0: [131 122 120 141 126 140 164 105 141 157 167 123 129  90 137 135]
1: [114 168 114  95 145 130 115 136  75  65 136  76 132 140 112 144]
2: [106 162 123  98 154 116  98 123  80  80 137  88 146 152 104 121]
3: [ 88  40  61  69 156 160 167 115 140 132  69 102 146 219 138 137]
4: [114 122 131 125  97 123 144 124 133 104 134 133 121 181 160 107]
5: [144 102 231 154 119  98  77 139 117 137  71 175 144 130 143 154]
6: [114 121 113 130 120 170 136 128 108 131 129 151 111 123 143 193]
7: [164 186 109 162 171 101 108  94 139 114 173 114 159  59 116 115]
8: [121 103 150 143 122 119 162 125 133 140 186 118 132 145 130 137]
9: [ 96  86 163 115 139 152  81 118  93 175 116 146 117 156 126 108]
10: [161 181 106 154 165 116 153 134 159 157 143 139 151  61  55 164]
11: [121 105 153 138  90  98 141 127 146 124 160 139 134 143 162 114]
12: [131 186 115 109 118 129 119 158 122  33 175  84 109 234 210  74]
13: [104 133  83 124 137 134 135 106 123 141 129 145 107 110  65 192]
14: [142 105 132 137 146  85  99 196 215 123 111 195 154 145 172  70]
15: [153 144  80 169 178 158 164 127 173 179 184 129 117  57  86 150]
16: [113 127 138 132 110 130 141 124 114 134 127 146 136 119 126 136]
17: [138  92 197 114  43  70  56 123 127 141 101 161 114 214 227  21]
18: [111 117 125 131 120 131 133 124 104 137 125 150 122 125 127 171]
19: [ 83  86 137 137 124 125 156 184 142 128 102 130 129 136  93 133]
20: [164 135 124 152 148 114 167 148 168 132 174 150 109 101 118 161]
21: [119 103 124  70 121 130 107 104 114 167  71 106 145 183 150  77]
22: [ 90 140 145 100 161 181  60 159  61  85 114 108 101 131 168 133]
23: [143 117  91 143 141 170 163  91 147 148 206  65 108  60 132 147]
24: [145 131  71  98  45 117 139 120 173  98 107 123 134 149 121  91]
25: [112 130 148 130 102 113 131 123 114 110 139 145 118 174 158 130]
26: [208 188 134 122 131  71 107 151 148 102 112  77 112 176 208  42]
27: [112 120 186  83 168 134  49 140  54  95 113  99 134 165 113  86]
28: [146 119 159 157 132 129 168  90 132 160 154 113 150  85 114 128]
29: [ 58 108 166 107 131 164 134 163  79 157  80 112 107 177 128  96]
30: [ 71  59 161 112 146 112 114 131  96 148  79 165 137 166 137 160]
31: [106 123 137 140 113 129 145 124 119 140 127 149 130 121 131 138]
32: [180 172  77 166 158 181 141 111 153 142 158 134 133  54 126 151]
33: [151 122 172 130  78  82 107 130 145 130 124 143 150 153 147  77]
34: [102 124 151 114 136 153  96 139  83 112 127 127 117 129 145 142]
35: [182 195 123 109 179 151 150  87  98 106 188  23 180  85 100 139]
36: [184  97 184 194 166 113 106 102 196 188 137 105 127  74 100 152]
37: [ 99 127  99 160 127 163 174 192 151 147 118 138 129  95  63 114]
38: [135 118 167 134 149  96 159 146 140 152 151 152 102 145 123 141]
39: [156 111  92 150 164 160 150 123 153 172  59 127 161 101  47 159]
40: [121 197 138  79 156 130  92 151  41  18 136  49 119 146 118 122]
41: [178 124 149 155  66  92 165  83 160 140 165 111 130 117 180  82]
42: [139 131  93 163 150 139 127 109 145 151 148 137 112  75 118 145]
43: [103 125 114 126 109 198 154 149 123 103 131 128 122 125 122 143]
44: [115 132  85  96 143 182 101 125  69  93  89 100  94 173  89 127]
45: [110 123 135 135 113 130 141 124 114 137 127 148 131 121 128 144]
46: [100 123 196  99 139 130 105 125  79 168  96 130 115 183 148 115]
47: [ 94  98 116 168 114 166 194 142 140 151 146  94 114  95 101 127]
48: [147 180 109  97 110  78  94 124 118  97 118  89 152 145 155 136]
49: [ 90 149 107  73 150 171 127 125  86 113  96  90 120 172  99 116]
50: [169 191 113 150 172 129 144 138 142 126 167  87 153  52 129 175]
51: [122 145 140 112 129 127  96 129  83  96 114 111 124 157 143 111]
52: [149 144  99 152 145 121  98 122 125 137 109 177 130  89  98 150]
53: [150 203 104 124 167 111  97 153 133 107 132  97 136  89  89  99]
54: [119  92  77 113 133 162 185 116 147 146 134 102 145 135 113 137]
55: [114 129 134 136  95 158 145 130 137 124 134 149 127 120 162 133]
56: [122 100 170 116  32  85 114 146 200  21 158 136 146 182 206   2]
57: [142 187 110  81 162 144 108 134  76  82 137  75 169 129 108 162]
58: [119 113 107 134 132 145 197 119 129 147 163 166  75  76 101 143]
59: [123 126 115 131 118 153 143 119 111 132 140 141 125 108 139 187]
60: [141 137 133 147 145  97  91 142 136 128 107 172 122 129 108 133]
61: [134 143 126 144 109 130 170 103 135 139 166 122 154  74 142 153]
62: [109  95 120 117 134 181 120 125  84 125  97 170  79 169  98 102]
63: [149 177  91 143 162 148 145 163 143 132 145 139 143  96  95 119]
64: [141 140 125 150  95 124 173 100 155 138 174 111 145  79 163 123]
65: [ 93 114 206 113 130 102 122 120  99 135 143 123 109 241 187  89]
66: [125 167 119  94 147 147 114 126  90  68 158  78 124 132 123 126]
67: [132 131 132 152 130 126 144 141 137 135 124 159 137  95 113 139]
68: [ 82  76 150 118 139 117 120 129  99 145  92 161 131 154 134 164]
69: [ 88  77 149 126 122 152 112 143  93 157  75 142 116 169 114 113]
70: [ 95 116 156 127 123 140 111 127  93 133 114 150 119 122 138 148]
71: [133 119  75  98 149 153 160 131 130 124 121  96 152 130  98 161]
72: [167 157 106 153 167 117 136 174 153  98 131 137 151  81  85 111]
73: [ 83 119 165  98 150 137 127 127  73 165 100 160  87 165 144 128]
74: [ 99 113 117 134 147 113 112 101 117 156 137 158 121 139  87 163]
75: [102 109 117 131 125 133 160 135 118 139 142 165  95 119 120 159]
76: [ 94  75 147 113 150 112 100 129  96 141  78 170 141 150 122 160]
77: [146 115 154 138  53  79 148 125 161 120 155 133 129 166 190  71]
78: [118 133 179  93 156 136  60 137  61 104 106 100 133 173 121  95]
79: [ 86 148 162  80 162 178 107 127  57 137  96 118  95 183 166 137]
80: [110 123 135 135 113 130 141 124 114 137 127 148 131 121 128 145]
81: [104 120 133 140 117 130 142 124 116 141 126 150 124 123 132 150]
82: [151 154  74 121  89  96 154 128 168  63 137 119  99 151 161  98]
83: [135 149 133 157 158 108 136 145 135 154 120 143 129 103 103 175]
84: [119 139  92  97 146 170 104 127  73  96 102 101 108 161  97 144]
85: [ 94 109 189 125 116 119  88 122  99 141 125 151 117 193 163  88]
86: [134 137 109 151 137 123 112 122 124 140 114 170 127  98 109 148]
87: [157 187 117  87 187 112  82 150 108  85 111  78 143 124  41 146]

[151 114 171 165 178  98 141 151 150 153 121 121 175 104 102 172] 83 67
[178 133 150 117   0  55 123 124 163  94 118 147 136 173 222  33] 77 56
[192 166 100 120 127  91 103 150 154 130  86 103 127 169 164  84] 26 48
[ 96 111 112 132 158 106 101  92 119 162 142 160 121 145  68 163] 74 13
[ 84 107 172 127 133 140  89 125  83 136 110 154 114 129 142 142] 70 34
[107 148 173 103 117 145  84 141  84  77 128 119 123 164 170  90] 51 78
[129 108 144 128  61  91 125 115 190 108 166 147 140 136 202  67] 77 11
[145 186 108  90 129  99  97 128 104  90 125  80 158 141 141 144] 48 57
[138  99 148 141 102 114 140 100 172 139 147 160 124 146 172 150] 11 55
[119  89  29 100 151 197 182  95 166 156 140 100 134 125 116 156] 54 71
[ 60  46 163 113 154 108 110 133  94 153  71 170 132 175 141 169] 30 68
[132 131 132 153 130 127 144 141 138 135 124 159 137  95 114 138] 67 86
[153 105 165 166 127 156 136  62 104 193 122 123 122 128 125  69] 28 9
[118 101 162 140 140 137 122 108 135 150 192 139 145 168 133 115] 8 11
[158 184  82 151 177 149 146 171 151 141 146 147 142  88  81 125] 63 72
[129 108 148 139 102 114 139 107 156 132 144 156 123 151 167 143] 11 25
[201 196 109 154 152 113 165 129 169 132 186  68 160  55 132 151] 50 7
[162 105 170 176 150 118 116 108 172 173 134 118 129  88 108 149] 36 28
[107 129 101 127 128 133 136 113 118 139 128 146 116 114  88 177] 13 18
[ 95 108 105 128 127 138 163 139 115 139 132 181  79 111 117 167] 75 18
[141 131  40  92  48 121 141 115 180 112  97 121 133 136  99 115] 24 82
[133 136 108 152 138 123 112 123 125 141 114 171 125  99 110 150] 86 52
[136 135  85 131  82  82 159 106 173  92 127 145  91 142 133 121] 82 24
[ 96  93 132 142 107 168 122 139  95 155  79 143 109 157 112  94] 69 62
[117 103 160 139  52  69 120 131 170 106 137 161 134 144 206  79] 77 11
[ 91 114 166 123 125 145  98 128  83 129 109 149 116 122 141 146] 70 34
[ 74  56 165 103 146 111 109 132  91 144  74 164 144 168 133 158] 30 76
[159 156  89 114 144 161 144 144 134  85 196  59 134 122 149 115] 66 1
[ 76  72 190 124 151 136  49 122  70 187 103 166 101 182 149 125] 9 46
[129 132 144 139 127  95 144 163 153 124 111 150 138 110  94 145] 67 83
[ 97  98 211 115  93 119  63 138  80  79  86 153  87 154 226  94] 85 51
[127 143 146 127 138 109  72 126  96 102 124 147 109 176 144 116] 51 25
[156 158  80 155 212 133 156 141 194 174 171 141  96  74  81 193] 15 10
[147 190  83  71 181 156 122 139  87  74 127  47 171 130  95 153] 57 1
[138 140 134 125  59  64 115 115 145 129 111 141 140 133 164 104] 33 11
[142 142 110 149 117 131 176  93 135 143 182 114 150  59 151 191] 61 0
[106 117 118 126 119 135 154 133 113 135 130 167 104 112 118 153] 75 81
[165 154  76 172 168 113  75 121 138 143  98 198 123  70  85 152] 52 86
[137 113 133 146 113 132 153 105 148 140 162 114 121 100 149 139] 0 64
[ 86  98 178 133 130 132  94 123  99 168 114 157 120 154 143 106] 9 85
[ 65  52 178 104 145 107 112 133  98 147  68 165 152 172 136 134] 30 76
[192 170  96 166 186  99 133 193 168  98 128 140 159  56  75 107] 72 63
[143 137 119 143 178 149 122 145 131 128 152 125 124 100  78 125] 63 72
[146 144 127 125 135 126 145 147 138 121 134 124 142  98 107 156] 67 83
[137 167  85 107 140 161 127 155 107  84 147  96 135 128 141 128] 66 1
[110 129 149 139 109 105 137 135 130 115 133 148 116 165 149 132] 25 4
[105 117 117 126 119 136 155 134 113 135 130 169 102 112 117 154] 75 81
[101 134  89 128 134 133 140 107 128 143 129 145 110 110  70 179] 13 74
[145 147 150  88  89  51  42 107 128 131 114 117 146 174 171  66] 33 48
[106 104 163 122 161 132  63 124  83 160 120 144 120 162 131 131] 9 46
[ 92 132 226 104 126  98 113 116  90 128 142 118 101 255 208  62] 65 85
[164 185  91 141 178 153 138 178 149 144 147 133 141  95  71 118] 63 72
[177 171 120 124 175 149 140  94 118 124 171  64 165  91  99 124] 35 7
[112  97 146 151 127 118 163 125 135 147 183 123 121 148 136 149] 8 38
[169 113 110 157 153 141 171 125 172 161  81 120 175  86  67 167] 39 10
[185 176  67 123  93  80 138 142 182  56 129 107  97 162 172  77] 82 26
[124 125 205 178 153 128  98 152 118 152  74 157 146  85 105 157] 5 83
[149 152  57 137 142 158 146 140 164 130 124 162 127 118  55 133] 63 52
[139 166  88 131 155 152 137 158 126 117 144 125 133 112 116 135] 63 72
[100 119 123 156 145 155 138 177 135 168 115 153 124 113  75 111] 37 19
[148 162 135 152 135 128 159 118 137 133 150 107 171  71 124 158] 61 50
[102 174  49  93 161 137 121 105 109  97 132  97 108 111  23 193] 13 71
[147 153  94 145 161 147  87 133 140  57 129 157 114 156  87 103] 60 72
[133 120 124 150 128 133 173 106 141 166 167 120 125  81 142 137] 0 61
[188 107 140 158  57  88  73 116 140 174  57 195  89 217 195  12] 17 33
[ 97 111 107 126 124 138 164 139 115 137 132 181  82 108 115 160] 75 18
[156 120 175  93  76 113  96 158 130 141 125  91 112 181 132  91] 33 4
[169 103 152 174 111 115 108 106 162 198 113 169 117 136 164  14] 33 41
[130 135  87  87  70 113 123 107 158 134  95 119 127 159 131  95] 24 4
[136 104  66 132 145 177 189 102 172 149 154  68 132 102 124 126] 54 23
[115 165 105 107 154 126 121 141  89  87 126  98 123 126 103 162] 1 2
[ 99  79 151 138   5  70 129 179 201  75 130 139 133 153 212  27] 56 77
[182 108 169 183 147  99 113 117 187 168 130 124 132  83 108 136] 36 28
[159 163 161  75  66  16   6 112 122 122  86  97 155 192 199  53] 17 33
[ 55  32 163 107 162 106 102 134  86 155  62 173 129 184 142 184] 30 68
[172 105 127 108  70  33 147 190 255  73  98 132 176 127 137  51] 14 24
[114 114 148 137  83 100 131 127 142 122 132 154 133 132 167 110] 11 25
[121 126 137 140 127 105 141 152 139 131 115 152 130 115 106 156] 67 80
[159 162  58 155 168 119  83 110 141 139 104 185 120  67  48 164] 52 86
[169 181 117 118 153 210 122 151 111  95 120 107 160  96 118 205] 57 50
[142 192 107  79 168 146 107 136  74  79 137  68 170 131 108 164] 57 1
[171 174 134 144 183 135 119 144 119 120 121  84 174  83  83 183] 50 83
[ 98 114 119 134 121 134 157 133 118 141 130 168  99 115 124 153] 75 81
[143 200 114  65 147 196  92 153  42   9 141  58 114 136 133 168] 40 1
[ 55  63 118 123 117 158 147 183 107 128  84 126 120 147  97 148] 19 69
[181 109  79 146 128 178 167 117 233 139 118 135 156 102  56 169] 39 15
[156 115  48  92 161 161 134 109 138 130 119 107 173 128  80 112] 71 54
[176 108  92 158 174 159 175 144 175 167  55 113 193  77  48 179] 39 10
[114 138  98 135 145 105 143 139 158 135 117 148 113 103  49 181] 13 83
[172 170  51 113  76  82 160 130 191  30 142 105  90 161 173  71] 82 24
[159 106 175 178 147 112 115 108 175 166 139 118 121 108 121 142] 36 28
[ 92 114 116 134 121 136 169 138 125 141 132 177  89 109 121 142] 75 81
[153 131 213 145 132 101  86 143 117 115  78 148 157 124 138 161] 5 60
[140 106 157 132  52 122 139 136 185  91 184 136 134 150 221  90] 77 11
[150 143  90 159 154 119  91 121 126 141 106 184 122  86  97 160] 52 86
[165 121 150 135  37  64 161 130 160  65 123 149 120 167 233  57] 77 56
[180 117 118 151  88 106 108 117 148 169  80 164 111 174 167  60] 33 77
[169 102 231  87  89  83 122 158 137 124 157  58  98 251 193  34] 65 17
